In the rows, zero is written as 128.
One turn moves each row of this set onto another row. After a few examples, where does it send each row asked below?
j993: [123 140 130 141 161 123 129 122 186 135 134 128 107 116 119 155 115 141]
j223: [ 96 104  92 137 122 149 132 126 164 127 146 161 112 132 112 114 152 143]
j447: [110 109  83 119 149 167 134 148 166 137 156 157 107 133 112 127 145 136]
j871: [119 145 120 136 127 115 142 147 181 116 156 137 130 147  99 155 138 136]
j335: [107 129 139 147 127 135 158  99 153 130 146 157 112 115  96  97 136 130]
j694: [129 139 119 137 164 135 131 141 172 136 129 122 111 133 128 154 112 123]
j41: [112 158 144 123 148 161 160 121 146 150 163 123 105 119 130 137 113 139]
j253: [ 82 117 120 142 106 158 136 132 138 134 156 145 111 114 103 112 156 136]
j237: [124 147 135 137 155 133 126 128 173 137 147 114 107 124 136 148 111 133]
j580: [110 157 113 115 135 105 146 126 167 136 157 158 121 149  92 120 129 132]
j388: [114 133 135 145 126 135 150 109 169 112 150 159 108 104 107 104 113 130]
j174: [109 146 112 124 123 125 149 116 165 136 147 166 126 154  92 111 140 125]
j264: [112 126  89 117 178 143 135 159 159 138 133 128 109 119  98 137 129 131]
j178: [112 154 158 132 131 164 156 127 146 111 163 129 118 106  95 134 135 135]
j838: [ 86 133 133 139 141 153 130 136 136 160 145 113 104  92  93 116 140 129]
j266: [120 158 120 127 145 114 122 140 170 118 154 124 126 144 106 151 136 131]
j678: [105 112  83 116 150 145 141 149 169 139 139 157 111 146 108 137 144 145]
j618: [114 158 108 130 145 120 138 132 164 107 151 138 131 135  95 161 144 138]
j155: [111 112  91 121 171 153 142 166 154 136 152 144 102 117  99 141 140 134]
j162: [100 112 113 135 169 138 138 164 145 153 149 133  93  96  92 137 135 130]
j728: [107 144 121 128 118 114 167 129 175 139 160 165 122 145  93 125 131 139]
j301: [113 146 148 132 142 155 169 112 138 111 169 135 114 108 104 118 135 142]
j905: [112 122  76 114 156 154 131 140 168 125 139 146 119 136 101 119 141 135]
j236: [111 125 140 149 125 127 174 112 167 123 158 158 110 112 102 113 126 145]
j131: [ 99 123  92 123 126 164 127 119 162 131 148 149 119 131 102  99 151 134]
j873: [113 153 139 131 159 157 160 135 139 157 143 118 105 118 123 150 112 126]
j76: [ 86 127 120 137 119 163 125 117 147 147 151 132 111 108  98  97 150 132]
j146: [101 160 103 119 124 124 158 119 162 138 156 170 120 139 101 124 118 131]
j763: [112 150 140 134 137 153 169 139 159 153 160 124 108 122 131 157 110 140]
j122: [115 134 132 135 139 118 159 106 163 117 156 161 111 118  97  97 126 138]
j542: [111 140 151 146 131 155 179 127 146 120 168 130 115 106 109 141 133 146]
j528: [ 99 132 117 128 171 143 136 157 142 157 136 112 101  98  94 135 128 129]
j708: [107 144 154 146 142 158 166 117 128 129 153 126 112 102 101 127 137 131]
j378: [ 99 108  99 134 124 167 118 131 165 139 160 152 108 126 112 114 156 135]
j322: [124 137 129 145 141 126 139 143 187 135 146 124 111 129 131 159 111 136]
j932: [ 81 122 140 138 123 154 142 149 134 163 149 131  96 101 103 121 134 131]
j31: [125 146 106 128 143 126 129 139 172 114 140 139 131 156 101 145 142 122]
j811: [110 115 107 119 168 145 140 171 159 138 136 130 107 127  98 155 141 141]
j988: [ 85 121 127 141 140 141 130 150 140 169 157 132  96  97  91 126 146 128]
j182: [100 112 135 136 157 144 138 167 149 154 135 121  93 100 103 140 128 134]
j147: [ 86 118 121 142 118 156 117 135 148 155 164 138 106 111  98 117 162 131]
j779: [108 163 147 117 145 156 155 128 162 166 151 130 105 122 113 148 111 138]

j871 -> j322
j708 -> j335
Now these:
j993 -> j779
j932 -> j253
j301 -> j122
j447 -> j155
j264 -> j528

One turn moves each row of this set onto another row. After a few examples, where does it send each row asked below?
j154: [ 85 118 157 119 155 127 145 120 117  94 121 130]
j699: [ 88 119 165 120 162 127 142 118 126  95 122 129]
j109: [105 101 133 139 183 144 117  89 138 101 122 109]
j381: [123 120 142 156 122 105 120 115 150  96 115 117]
j572: [114 128 116 147 167 138 109 109 144 107 148 107]
j110: [105 113 114 144 132 139 131 141 137  96 125 150]
j394: [101 118 137 159 153 142 146 136 143 120 119  96]
j857: [108 103 138 162 130 131 114 101 149 138 117 128]
j612: [116 119 153 155 157 141  97 128 141 108 146  92]
j604: [110  93 175 151 139 118 107 108 144  90 118 142]
j503: [ 96  88 139 133 142 132 125 139 136 108 166 144]
j623: [ 94  88 116 117 161 121 105 120 135 114 125 113]
j557: [ 68 100 129 141 145 136 125 107 130  79 116 108]
j295: [122 108 155 166 122 109 117 116 154  95 120 120]
j248: [ 80 100 151 130 143 133 155 132 153 112 126 129]
j417: [119 122 149 152 155  97 125 118 128 127 136 116]
j539: [115 123 155 147 160 138  95 126 137 115 141  95]
j496: [ 86 104 147 152 148 142 149 148 148 102 145 108]
j507: [ 93  92 138 135 145 137 144 139 137  99 165 137]
j167: [112  81 146 161 120 138 131 106 109  87 140 122]
j137: [ 97  94 129 146 177 153 123  96 136 108 113 112]
j358: [124 109 123 137 162 133 123  87 123  95 149 106]
j263: [113  84 146 166 116 144 124 111 111  93 137 120]
j571: [123  73 143 159 132 118 106 109 130  92 122 137]
j390: [131 113 122 130 129 128 111 103 123  92 151 122]
j793: [127  91 150 139 135 167 115 129 139 103 143 138]
j621: [ 80  81 164 143 151 128 106 117 132 102 121 146]

j154 -> j539
j358 -> j604
j167 -> j699
Now these:
j110 -> j623
j390 -> j621
j572 -> j571
j381 -> j503
j109 -> j295
j793 -> j557

